128 stands for zero in the data rows.
Some points:
[141 122 137 184 122 157 123 161 123 100 117 119 135 135 114 118 117 138
 102 119 136 106 108 107 159  98 112 169 159 157 157 122 126 167 142 107
 128 144 104 143 117 145 113 136 150 105 126 124]
[144 156 118 117 118 179 103 110 143 133 146 134 132 132 114  86 107 153
 114 121 153 150 103 103 152 122 119 147 149  96 107 129 122 114 126  99
 148 147 128 121 122 115  81 115 113 139 132 124]
[107 138 120 125 107 145 146 146  98 108 132 111  96 152 105 141  68 179
 116 131 129 153  95 100 140 115 157 141 134 148 137 112 146 144 121 122
 144 103 105 123 132 149  92 129 140 133 142 142]
[101 134 138 113 120 131 118 139 116 118 145 150 101 142 158 148 144 126
 147 145 152 171 135 103  94  99 124 114 115  58  86 174 129 176 135 135
 131 131 146 141 131 108 135 152 149 138 114 105]
[117 109 107 157 102  85 101  86 158 176  78  85 134 103 113 116 159  90
 109 110  96 113 136 157 144 202 137 128 134 129 125 150 116 114 143 151
 152 118 127 110 153 119 151 153 143 122 163 118]
[109 160 105 139 120 116 141  85 199 130  96  97 142 113  90 138 161  84
 126  98 135 112 133 149 143 198 129 143  99 139 104 116 129 116 123 129
  92 153 150 130 137 113 156 174  98 102 159  94]
[149 103  79  97 139 154  96 100  72  98 107 104 130 165 136 134 105 168
 112 150 169 104 152 105 120 113  97 121 178 103 182 133 123 134  77 103
 131 149 121 102 132  92  90 165 110 139  69 173]
[109 143 125 116 156 108 119 111 116 134 136 152 155 116 179 141 112 131
 162 147 146 174 163  76 113 102 168 130  97 118 112 127 123 140 106 123
 118  99 111 143 105 159 129 105 114 152 135 102]
[138 157 138 152 133 127 118 148  74 101 153 136 108 104 162 120 139  98
 139 159 117 128  97 133 118 134 124 125 173 116 161 115 108 150 124 135
 118 117 134 132  93 108 104 150 152 103  97 117]
[160 128 157 130  96 130 148 135  99 111 122  82 150 113 151 117 129 148
 125 140 127 121 102 109 144 100 103 107 143 134 125  85 102 116 144  91
 118 133 123 158 129 131 151 119 103 145 122 135]
[122 106 123  66 145 101 109  75 147  99 119 157 125 111 188 128  99 144
 159 151 108 160 120  92 150 121 133 102  86 100 105 160 133 150 152 155
 149 194 179 135 137  98 144 102 139 121 131 163]
[111 127 107 143 146 141 116 163 131  90 132  95 125 149 156  98 150 125
 140 151 129 137 100 128 117 100 140 166  99 114 124 124 140 125 135 130
 123 127 117 108 110 150 118 135 105 128 127 121]
[107 139 144 147 123 148 133 113 137 184 125 111 144 168  87 105 156  80
 107 107  98 126 123 157 125 186  98 101 111 179 132 119 127 126  96 166
 137 115 123 176 158 141 143 107 107 112 120 132]
[161 152 133 179 119 152  75 142  98  73 103  93 123 123 144 132 123 160
 107 103 126 116 130 123 130 111 138 114 135 150 116 133 118 103 155 153
 113 145 121 134 103 142 128 127 159 185 142 121]
[153 119 143 171 112 118 205 179 136 162 113 157  84 154  69  85 163 169
  99 107  81  83 131 125 121 114 129 129 126 121 143 113 119  86 148 128
 133  87  89  90 177 137 133 124 126 104 140 122]
[115 164 150 141 123 145 123 119 137 121 127 104 127 121 113 110 152 146
  84 145 120 144 135 160 111  75 106 127 192  98 158  92 134 114 140 105
 113 121 149 114 122 107  85 101 110 115 134 110]
[ 92 121 122  77 154 159  86 106 132 138 154 146 110 152 179 136  86 130
 160 141 198 148 168 137 109 142 135 120 120 113  95 141 130 183 138 146
 123 132 116 151 126 123 178 124 124 144 103  77]
[ 83 158 124 160  98  98 105  73 162 160  82 125 126 134 138 135 168  93
 128 102  77  86 136 137 113 170 114 135 108 171  61  99 157 131 145 133
 102 152 149 131 122 133 149 149 134  89 138 135]
[ 82 140 132 102 168 114  85 146 133  98 171 136 120 117 143 128 135 153
 165 121 151 190 112 123 122 115 135 112 129 121 115 153 141 160 112 137
 101 125 157 107 134 150 166 178 135 140 146 135]
[106 145 139 108 139  87 101 120 144  89 156 159 130 129 119 151 128 129
 132 143 141 161 137  99 113 103 160  84  72 105 124 169 134 158 147 143
 138 136 125 112 101 166 140 131 172 113 136 118]
[146  58  98 113 140 134 125 116 105 138 118 103 148  96 120 158 141 172
 140 169 174 119 105 100 134 113 139 135 149 140 161 111 125  99  83  89
 111 147 141 155 116 103  70 136 154 125 138 191]
[100 140 155 155  84 119 142 146 135 105 153 102 121  84 143 125 133 149
 131 128 101 144 160 152 138 137 129 113 124 109 138 128 110 164 152 115
 126 141 116 115 107 144 139 114 114 102 131 107]
[127  91 102 123 108 161 179 147 114 108 140 176  73 118 103 135 130 139
 108  98  80 118 115 141 116 132 145 185 116 141 156 101 116 109 128 158
 155  82 115  99 170 117 157 105  82 134 147 150]
[ 98 143 143 133 101 149 136 110 164 119 135  99 120 135 124 121 175 101
 137 139 113  64 147 140 175 142 116 124  92 172 121 119 161 120 129 115
 113 149 145 160 130 124 127 154 163 130 132  80]
[125 131 137 152 106 139 211 167 133 151 117 161 123 111  70  94 140 114
 114 108 104  88 144 168 137 139 152 116 169 140 170 136  81  92 140 122
 178 110 138 119 144  82 104 130 116 108 124 150]
[119 115 109 178 137  91 123 114 176 167 106 126 137 123 112 132 114 101
 156 135 112 112 126 175 120 191 150  90  97 166 125 113 148 133 143 152
  98 120 141 139 139  95 133 138 127 152 157 104]
[106 153 151 129 131  83 119 122 145 126 144 174  91 131 128 124 134 102
 166 173 136 152 125 141 119 118 128 150  77  74  90 147 110 184 117 110
 112 102 106 134 152 145 175 138 163 154  88 110]
[158 153 142 141 106 157 128 147 109  96 145  87 159  98 153 158 127 115
  99 131 124 133 132 111 169 114 129 115 160 139 136 129 129 134 117 130
 110 146 147 113 127 141 122 103 123 112 177 107]
[146 118  98 118 134 116 130 158 135 131 136 103 138 159 142 133 130 120
 127 142 131 134 151 130 177 141 127 120 160 117  93 142 151 117 163  94
 120  99 103 111 121 116 115  80 131 158 121 118]
[102 124 118 112 144 126  91 113 128  97 170 126 120 132 138 145 110 132
 132 149 153 137 106 106 125  97 152 141  98  92  99 165 116 120 118 119
  80 158 128 142 135 179 159 149 120 136 117 134]
[200  63  97 105 152 196 180 117  60  94 111  98 164 164 115 121 103 174
 105  64 137 111 117 118  78 131 128 125 140 156 173 126 112 115  85 111
 153  97 109 127 106 125  91  97 114 146  78 179]
[104 106 127 116 165 100 150 112 142 139  91 142 136 127 131 137 136 118
 106 119 105 147 139 141 169 159 102 126 122 187 121 135 139 121 101 141
 124 123 116 134  90 103 132 152 128 108 158 148]
[155 110 141 137 132 166 204 162 125 174 133 196 162 131 131 135 120 130
 159 123 110 110 127 158 115 141 141 155 137 143 160 135 129  65 139 146
 173  90  91 138 139 124 124 110 133 135 166 140]
[116 113 133 126 125  72 113 149 171 143 172 170 123 159 135 135 114 112
 136 158 120 124 137 147 114 116 144 126 113 112  91 122 176 127 132 183
 107 129 141 125 143 126 159 138 149 129  84 127]
[101 157 134 116 163  71 114 131 110 128 142 141 142 136 123 126  97 138
 154 144 161 141 164 121 104 102  83 147 101 126 119 181 110 165 173 131
 125 174 139 111 130 154 144 103 117 120 123 124]
[161  80 148  66 146 152 103 141  99 133 109 127 142 118 112 105 124 121
 140 153 168 134 104 101  92 116  87 124 183 136 175 121 124 119  60 138
 118 130 106 106 131 143  91 127 122 154  92 178]
[116 117 144  97 160 125 105 156  97 116 152 131 117 105 171 153 136 148
 112 168 147 143 166  91  80 111 123 139  98  91  98 136 155 144 138 134
 136 173 146 137 132 192 176 157 145 156  85 125]
[125 104 147 120 156  73 119  87 142 159 110 173 152 119 117 147 139  95
 129  73  81  89 132 155 116 190 133 126  92 107 122 113 162  99 129 115
 128 153 132 155 147  86 116 142 111  99 134 133]
[165 165 129 138 116 131 123 137 114 106  98  69 122 101 132 126 128  96
 139  90 152 128 110 126 144  54 147  91 163 145 107  97 131 102 135 119
 166  99 105 103 103 150 107  94 135 126 123  95]
[202 115 132 116 106 161 182 136 146 191 131 166 122 146  76 131 119 125
 101  90 119 139 123 152 133 138 118 132 127 135 165 105  97  74 112 113
 185  84 154 104 124 102  99 100 117 118 157 135]
[148 145 103 142  99 106 131 106 132 166 116 161 132 130 127 130 117  90
 133 114 138 132 128 137 130 156 116 128 124 171 132 118 114 134 140 135
 117 140 134 156 157 108 167 133 130 100 153 130]
[151 155 145 120 128 154 118 145 139 166 134  93 136 117 113 135 109 140
 118 118 118  94 101 143 155 120 129 153 177 108 159 128 125 135 130 115
 129  99 149 129  92 130  81  99 100 144 116 143]
There is one direction along which these points spread out most. For each point below, how far along it does it lie, from 0 to 99? The average is 50, and the first point in the table lies past the average. One standard deviation of the points above along it is 16.
[125 104 147 120 156  73 119  87 142 159 110 173 152 119 117 147 139  95
 129  73  81  89 132 155 116 190 133 126  92 107 122 113 162  99 129 115
 128 153 132 155 147  86 116 142 111  99 134 133] 55
[ 83 158 124 160  98  98 105  73 162 160  82 125 126 134 138 135 168  93
 128 102  77  86 136 137 113 170 114 135 108 171  61  99 157 131 145 133
 102 152 149 131 122 133 149 149 134  89 138 135] 47
[116 117 144  97 160 125 105 156  97 116 152 131 117 105 171 153 136 148
 112 168 147 143 166  91  80 111 123 139  98  91  98 136 155 144 138 134
 136 173 146 137 132 192 176 157 145 156  85 125] 23
[111 127 107 143 146 141 116 163 131  90 132  95 125 149 156  98 150 125
 140 151 129 137 100 128 117 100 140 166  99 114 124 124 140 125 135 130
 123 127 117 108 110 150 118 135 105 128 127 121] 44
[148 145 103 142  99 106 131 106 132 166 116 161 132 130 127 130 117  90
 133 114 138 132 128 137 130 156 116 128 124 171 132 118 114 134 140 135
 117 140 134 156 157 108 167 133 130 100 153 130] 54
[102 124 118 112 144 126  91 113 128  97 170 126 120 132 138 145 110 132
 132 149 153 137 106 106 125  97 152 141  98  92  99 165 116 120 118 119
  80 158 128 142 135 179 159 149 120 136 117 134] 27
[161  80 148  66 146 152 103 141  99 133 109 127 142 118 112 105 124 121
 140 153 168 134 104 101  92 116  87 124 183 136 175 121 124 119  60 138
 118 130 106 106 131 143  91 127 122 154  92 178] 57
[106 145 139 108 139  87 101 120 144  89 156 159 130 129 119 151 128 129
 132 143 141 161 137  99 113 103 160  84  72 105 124 169 134 158 147 143
 138 136 125 112 101 166 140 131 172 113 136 118] 26
[146  58  98 113 140 134 125 116 105 138 118 103 148  96 120 158 141 172
 140 169 174 119 105 100 134 113 139 135 149 140 161 111 125  99  83  89
 111 147 141 155 116 103  70 136 154 125 138 191] 58
[ 92 121 122  77 154 159  86 106 132 138 154 146 110 152 179 136  86 130
 160 141 198 148 168 137 109 142 135 120 120 113  95 141 130 183 138 146
 123 132 116 151 126 123 178 124 124 144 103  77] 23
[107 139 144 147 123 148 133 113 137 184 125 111 144 168  87 105 156  80
 107 107  98 126 123 157 125 186  98 101 111 179 132 119 127 126  96 166
 137 115 123 176 158 141 143 107 107 112 120 132] 63
